In the rows, zero is written as 128.
The same turns and mirrors carry the whole set onto itself, and each row onto the other rows of its family. Which rows share a family with each named row? Give them in list order.
These 18 rows form 3 families of 6 rows each.
peb: [150 110  69 140 109 118 133  96 124 150 147 137 168 141 162 137 125 116
 106]
Zoz: [122 130 123 108 112 124 117 112 129 116 147 119 129 156 185 122  90 127
 137]
lirel: [123 123 161 119 115 118 105 115 140 121 174 155 128 163 103 134 109 129
 102]
Pesas: [133 123 137 107 109 118 109 105 120 120 161 125 129 133 188 138 110 123
 139]
gili: [134 123 103 128 122 127 139 117 153 166 132 161 144 117  85 148  97 118
 104]
mopos: [109 121 166 127 122 121 109 137 131 110 158 149 127 145 102 136 105 123
 110]
Nudod: [108 157 135 144 119 128 106  86 130 144 142 118 160 133 140 178 125 100
 114]
Gezof: [105 143 135 133 129 128 118  84 121 132 143 125 184 134 135 173 119 106
 129]
Luzub: [124 110 109 130 130 106 132 117 153 164 141 156 146 112  94 166 110  93
  97]
Fur: [114 148 145 140 126 141 109  97 138 134 155 113 169 139 138 180 109 104
 109]
soz: [137 108  78 157 104 108 151 105 130 144 137 124 166 120 152 135 130 119
 107]
mezim: [115  91  82 108 126 105 128 114 116 143 147 137 113 133 132 121  97 154
  88]
Vezi: [146 113  76 151 111 125 141 109 108 138 133 132 165 122 156 136 129 120
 110]
rolev: [132 122 121 100 114 121 108 110 124 116 169 116 125 139 183 121 100 107
 130]
bul: [119 101  92 114 142  98 132 107 132 135 150 133 111 132 122 111  94 162
 103]
povev: [126 113 115 132 119 116 149 120 153 162 123 156 146 125  96 162  92 106
  96]
gumu: [126 108  91 126 133 100 113 124 138 148 151 135  98 138 127 115 106 158
  95]
Mato: [106 129 152 126 121 120 104 106 136 106 170 160 117 162 111 130 100 116
 109]

The rest of the family of Pesas: gili, Fur, soz, mezim, Mato
The rest of the family of rolev: lirel, Nudod, Vezi, bul, povev

The same turns and mirrors carry the whole set onto itself, and each row onto the other rows of its family. Which rows share a family with each named row? Give them in list order.
These 30 rows form 5 families of 6 rows each.
Podu: [166 123  97 119 102 123 167 101 169 112 128 151 127 114 117 109 166 121
 162 140 123]
Tiso: [129 174 107 140 107 113 142  90 126  90 151 141 113 137 134 150 179 134
 135 107 151]
vonan: [174 124  89 121 124 151 161 138 169  97 146 152 119 132 121 128 158 134
 149 156 123]
Pabi: [136 151 117 132 160  98 135 144 147 134 146 148 119 128  95 135 176 126
 154 137 124]
Zubet: [125 171 100 156 104 126 162 103 142 115 157 115 133 139 114 152 174 112
 151 123 173]
libud: [129 136 125 127 152 113 184 136 136 107 103 104 115 144 123  84 148 127
 145 133 127]
vevud: [158 118  92 142 120 119 147 116 144  84 141  83 120 122 136 110 178 135
 108  94 150]
vudaz: [118 166 104 119 143 138 155 136  93 107 156 101 153 139 114 104 157 165
 133 133 117]
ragim: [132 175 111 147 108 127 134 107 147 104 148 137 112 155  97 151 172 129
 132 132 161]
pup: [133 169  97 130 103 151 151  99 134  82 174 153 131 138 120 143 162 136
 128 137 145]
Zavil: [133 145 111 119 119 106 167 141  88 115 154 105 158 118 134 108 166 163
 110 114 130]
fara: [135 116 114 109 127 135 146 116 136 104 138  88 116 114 137  96 160 132
  97 105 142]
Sudu: [116 151 100 134 129  98 175 131 104 118 143 103 162 130  94 116 175 167
 123 125 139]
Rovo: [130 135 120 143 151 117 154 130 126  90 104 109 151 119 115  78 130 123
 135 131 123]
gokod: [152 131  78 125 119 158 153 119 142 100 157  80 137 120 134 114 158 153
 103 118 133]
ped: [132 146  96 136 136 119 173 143 100 117 140  96 158 143 103 103 167 167
 133  97 138]
sar: [148 127  79 145 122 127 138 126 141 100 136  88 142 107 135 103 156 129
 102  89 142]
fufe: [141 129 103 129 120 112 152 104 152 102 141 113 132 101 138  97 156 130
  79 106 127]
Bir: [128 175  89 127 138 118 142 170 130 103 162 142 122 134 122 149 154 120
 152 153 126]
dep: [185 146  92 149  92 128 152 119 159 105 134 151 131 137 124 121 167 125
 164 147 140]
zila: [127 169 113 146  94 116 156 103 137  87 157 147 127 137 130 163 149 119
 142 112 151]
rutor: [180 129 116 153 108 116 155 117 168  92 141 156 156 124 140 124 174 127
 150 134 125]
fem: [131 151  95 123 129  99 154 158 149 135 149 142 113 128 105 159 151 117
 161 131 127]
fis: [145 138 105 133 150 135 145 148 133  83 126  94 140 118 148  93 131 127
 136 153 109]
lani: [126 167  86 130 114 104 178 145 107 128 145 104 158 136 144 108 176 153
 132  97 137]
nek: [172 124 112 123 112 125 159 108 161 105 139 173 125 130 121 127 157 137
 160 125 120]
veb: [126 153 109 129 128  82 163 170 146 114 137 129 127 132 110 157 167 127
 153 142 118]
san: [148 160 109 137 118  93 128 162 151 117 154 155 133 128  95 135 168 123
 144 149 117]
bopo: [129 135 107 131 147 108 142 134 137  99  99 115 148 116 136  74 153 119
 158 137 124]
geta: [128 134 115 121 132 124 171 144 116 112 100  96 144 126 152  89 140 131
 146 142 139]

The rest of the family of fem: Rovo, ped, sar, zila, nek
The rest of the family of lani: Pabi, Zubet, libud, fufe, rutor
The rest of the family of san: ragim, Zavil, fara, dep, geta

The same turns and mirrors carry the whole set onto itself, and each row onto the other rows of its family. Which rows share a family with each named row? Give them in list order.
These 15 rows form 3 families of 5 rows each.
Narog: [129 136 168 117 144 124 134 112 114 117 133 118  99 138  91 141 139 138
 116 167 123 163 143]
Soluv: [115 126 118 127 137 143 125 148 170 109 111 142 120 133 126 103 115 175
 130 150 134 119 134]
derum: [147 147 122 119 161 103 134 112 137 143 127 100 142 147 123 131 145 108
 114 139 154 163  95]
podef: [145 116 117 132 159 109 136 115 149 151 151 118 128 172 135 137 147 119
  97 136 139 149 143]
Fid: [118 125 127 125 155 130 136 126 154 124 146 122  96 157 115 124 147 157
 100 164 136 152 150]
velum: [128 167 137 143 129 130 109 126 156 114  85 135 139 115 119 146 108 115
 121 122 107 114 123]
sule: [132 163 153 136  96 126 131 133 109 113 120 123 146 104 130 150 125 106
 109 102 104 125 124]
mut: [129 173 148 128 150 115 123 107 131 122 111 106 120 128 101 154 139 105
 105 146 122 158 114]
nom: [157 102 130 142 131 119 124 126 147 143 127 148 149 157 142 140 112 117
 122 111 116 110 161]
Firas: [124 131 163 110  96 137 147 148  93 101 136 126 125 106 116 115 127 159
 134 137 127 141 124]
timus: [151 100 127 128 105 120 149 144 115 138 161 131 153 145 157 121 134 130
 115 102 133 125 142]
ratur: [130 153 109 123 114 123 141 150 134 121 126 112 160 114 151 109 134 130
 119 107 149 131  85]
zap: [151 108 177 115 119 126 131 126 102 118 116 143 132 129 104 131 105 142
 155 144 119 134 144]
lelu: [154 123 126 112 139 115 132 135 135 132 106 124 163 131 130 104 113 135
 156 130 159 136  89]
domi: [107 133 121 137 105 146 139 156 147 106 144 137 117 126 142 118 134 162
  97 122 116 115 153]

The rest of the family of podef: Narog, derum, Fid, mut
The rest of the family of Firas: sule, timus, ratur, domi

The same turns and mirrors carry the whole set onto itself, and each row onto the other rows of its family. Which rows share a family with each named row? Give them in list order.
These 32 rows form 4 families of 8 rows each.
duf: [161 106 130 147 128 137 104 104 124 128  99 144  97 138 109 132 145 156
 142 114 111 188]
fop: [127 119 120 132 133  93 117 123 150  96  61 121  95 104 118 131 123 124
 108 103 157 173]
nidu: [124 148 137 157  93 157 138  53 160 140 120  82 112 125 105 131 138 160
 135 124 122 181]
seli: [145 133 130 132 108 147 127  76 134 143 116 121 123 134  80 116 174 170
 148 118 106 175]
piler: [147  91 114 143 117 129 121 118 130 126 106 132  99 149 128 137 153 146
 135 105 110 171]
Guta: [134 129 130 148 123 136 129  88 136 131 146 119 118 131  77  96 171 160
 146 108 119 175]
pelob: [116 150 140 159 106 151 153  59 163 140 135  96  92 127 105 130 130 164
 118 129 136 171]
Meru: [141 119 138 174 112 146 114  82 151 125 103 105  87 129 135 146 109 145
 127 120 128 193]
Kana: [111 148 156 151 120 149 142  51 151 141 130  92 107 118  92 121 134 153
 114 131 127 189]
nup: [145  86 112 160 127 143 115 108 133 124 105 142 103 137 111 128 150 138
 151 115 123 166]
rolod: [123 118 137 141 138 112 128 144 146 102  53 129 102 103 120 132 137 125
 114 118 149 165]
roro: [ 99 154 146 134 118 120 144  80 171 109  73  96 100  84 107 132 117 125
  91 133 143 167]
tizub: [124 105 138 164 125 155 127  71 149 133  91 118  92 123 128 155 112 131
 119 137 129 181]
pid: [100 158 136 150 118 117 146 103 174 105  83  96  91  91 117 141 118 141
  93 128 163 162]
lobiv: [105 160 119 110 107 108 150  82 163 117  86  88 130  98  75 106 165 145
 118 108 148 154]
mas: [103 160 144 134 106 133 134  86 167 128  67  95 101  86 113 131 124 131
  96 119 168 169]
vut: [124 154 151 142 104 159 147  60 150 153 114  93 102 109  92 119 127 167
 126 120 141 188]
vir: [144 132 127 130 119 123 147  93 130 139 133 112 112 126  85 105 165 179
 154 111 113 179]
peke: [152  94 141 148 133 144 129 116 124 135  95 142 107 144 109 121 154 142
 146 115 117 176]
Zot: [134 130 109 115 127  82 133 133 140 109  95 124 116 110 103 112 176 150
 137 105 128 156]
Kaz: [103 149 124 139 108 107 140  87 177 105  76  79 105  95 115 129 119 129
 104 111 164 168]
Tever: [128 114 139 156 101 165 122  85 150 140  86 111  88 132 134 148 115 134
 106 116 138 182]
rik: [140 136 135 132 109 140 149  77 144 147 134 125 112 142  87 100 173 154
 148 118 117 164]
dofud: [133 135 129 110 125 102 141 126 147 115  82 136 120 112  89  96 180 126
 137 113 134 151]
Datu: [130 130 115 103 132  94 127 116 137 108  71 133 120 109  79 107 169 142
 123 101 141 162]
popi: [130 126 110 128 122 101 125 131 149  97  93 132 116 103  83  95 171 135
 137 102 132 146]
mafa: [121 117 118 134 113 111 115 126 153 108  60 124  99 115 139 144 142 117
 104 108 146 158]
kenu: [122 109 116 138 125 117 126 120 158  96  55 130  97  98 120 137 128 115
 118 123 140 150]
gom: [108 174 129 117 105 106 158  86 174 118 109 103 110  98  86 103 165 143
 118 123 149 147]
badi: [116 171 135 115 117 103 151  91 154 128 101  96 117  82  78 100 159 164
 130 116 150 169]
lubu: [128 112 146 177 127 155 132 100 144 127  96 114  87 130 129 153 110 152
 116 125 136 184]
tetor: [106 169 140 122 117 105 146  92 161 109 111  99 118  90  71  91 159 146
 110 113 135 162]

The rest of the family of Datu: duf, fop, nidu, seli, Meru, lobiv, Kaz
The rest of the family of gom: pelob, rolod, pid, peke, rik, dofud, lubu

The same turns and mirrors carry the whole set onto itself, and each row onto the other rows of its family. Which rows share a family with each named row? Give them in list order.
These 18 rows form 3 families of 6 rows each.
Vig: [135 128 129 142 140  94 126 146 145 123 115 165 110 110 167 101]
Gog: [130 151 119 106  88 147 115 120 159 116 124 125  95 104 148 145]
Dobi: [131 134 100 116 114 132 125 113 157 126 115 146  82  96 151 128]
Pela: [140 118 120 121 157 113 132 153 121 121 110 159 126  93 162 112]
Bib: [156 159 130 137 107 143  90 132 156  94 152 105 121 147 148 150]
ses: [143 142 142 166 152  98 134 157 141 111 140 139 122 121 158 101]
kuf: [153 132 165 135 126 133 123 159 127 107 157 119 157 135 154 135]
did: [167 151 148 151 136 128  99 152 141  99 139 101 136 145 141 137]
rapo: [150 159 129 136 111 165 113 131 128  81 167 108  97 124 153 150]
minep: [140 120 124  88  92 156 101 127 149 115 136 139 123 120 159 154]
Pof: [125 135  84 113 120 137 116 123 143 108 140 166  94  95 171 127]
fepu: [146 166 119 137 115 161 112 136 132  88 172 107 124 125 152 154]
rubu: [131 130 100 124 121 137 118 125 135 100 141 170  72  98 173 120]
Dom: [151 133 114 158 176 115 131 151 117 101 147 137 126 118 161 110]
Vali: [138 101 131 114 145 118 139 142 130 132 117 156 123 102 158 116]
voluv: [152 152 153 139 130 136 116 163 119  94 149 110 158 127 156 142]
Par: [136 141 109  92  94 154  98 132 143 108 128 146 120 106 164 155]
kule: [161 130 127 162 170 121 121 152 115  90 149 134 105 125 159 111]

The rest of the family of Pela: Pof, fepu, Dom, voluv, Par
The rest of the family of Dobi: Vig, Gog, Bib, ses, did

The same turns and mirrors carry the whole set onto itself, and each row onto the other rows of its family. Which rows share a family with each named row? Give them in list order.
These 32 rows form 4 families of 8 rows each.
tuve: [145 134 115 152 151 134 105  92 108]
Topev: [100 111 122 109 130 133 134 144 146]
kide: [168 111 135 164 140 157 129 118 119]
zez: [119  95 133 119 139 147 131 157 140]
gefip: [163 114 135 157 142 159 128 151 119]
nugop: [109 148 107 111 137 118 126 107 123]
Kot: [101 129 107 140 129 121 119  94 136]
Rimod: [144 109 137 119 132 153 152 158 134]
Rus: [111 141 115 112 118 125 154 123 140]
Miga: [164 125 126 175 141 151 119 122 114]
Rirak: [147 108 135 113 153 152 126 158 117]
suga: [110 137 115  95 138 125 134 135 127]
Suk: [124 146 107 134 142 121 113  89 114]
dem: [149 115 135 133 136 154 140 168 128]
butu: [125 120 126  96 144 139 134 156 125]
Neduf: [148 143 115 173 134 136 119 100 117]
dofug: [ 93 125 112 118 127 122 130 118 144]
kufos: [138  87 138 140 147 157 121 149 133]
zevu: [160 117 127 153 158 148 106 113 105]
magu: [111 145 114 114 121 127 148 144 137]
Fedu: [127 128 127 114 128 142 148 166 136]
bel: [163 102 140 144 139 161 140 145 125]
doti: [135 142 112 156 126 129 132  83 123]
Vuf: [111 157 105 130 120 120 140 115 133]
tofit: [123 124 126 106 123 138 158 149 140]
Vak: [126 155 106 154 126 124 128  97 125]
reku: [139 106 124 170 145 144 105 100 123]
Zopi: [161 106 135 137 158 156 114 140 109]
rusa: [120 121 113 161 137 129 109  87 128]
turun: [157 126 123 169 135 144 126  93 118]
tugi: [116 148 108 132 120 121 145  95 133]
sero: [147  91 134 161 149 155 110 126 125]

The rest of the family of Suk: tuve, nugop, Rirak, suga, butu, zevu, Zopi
The rest of the family of sero: Topev, zez, Kot, dofug, kufos, reku, rusa

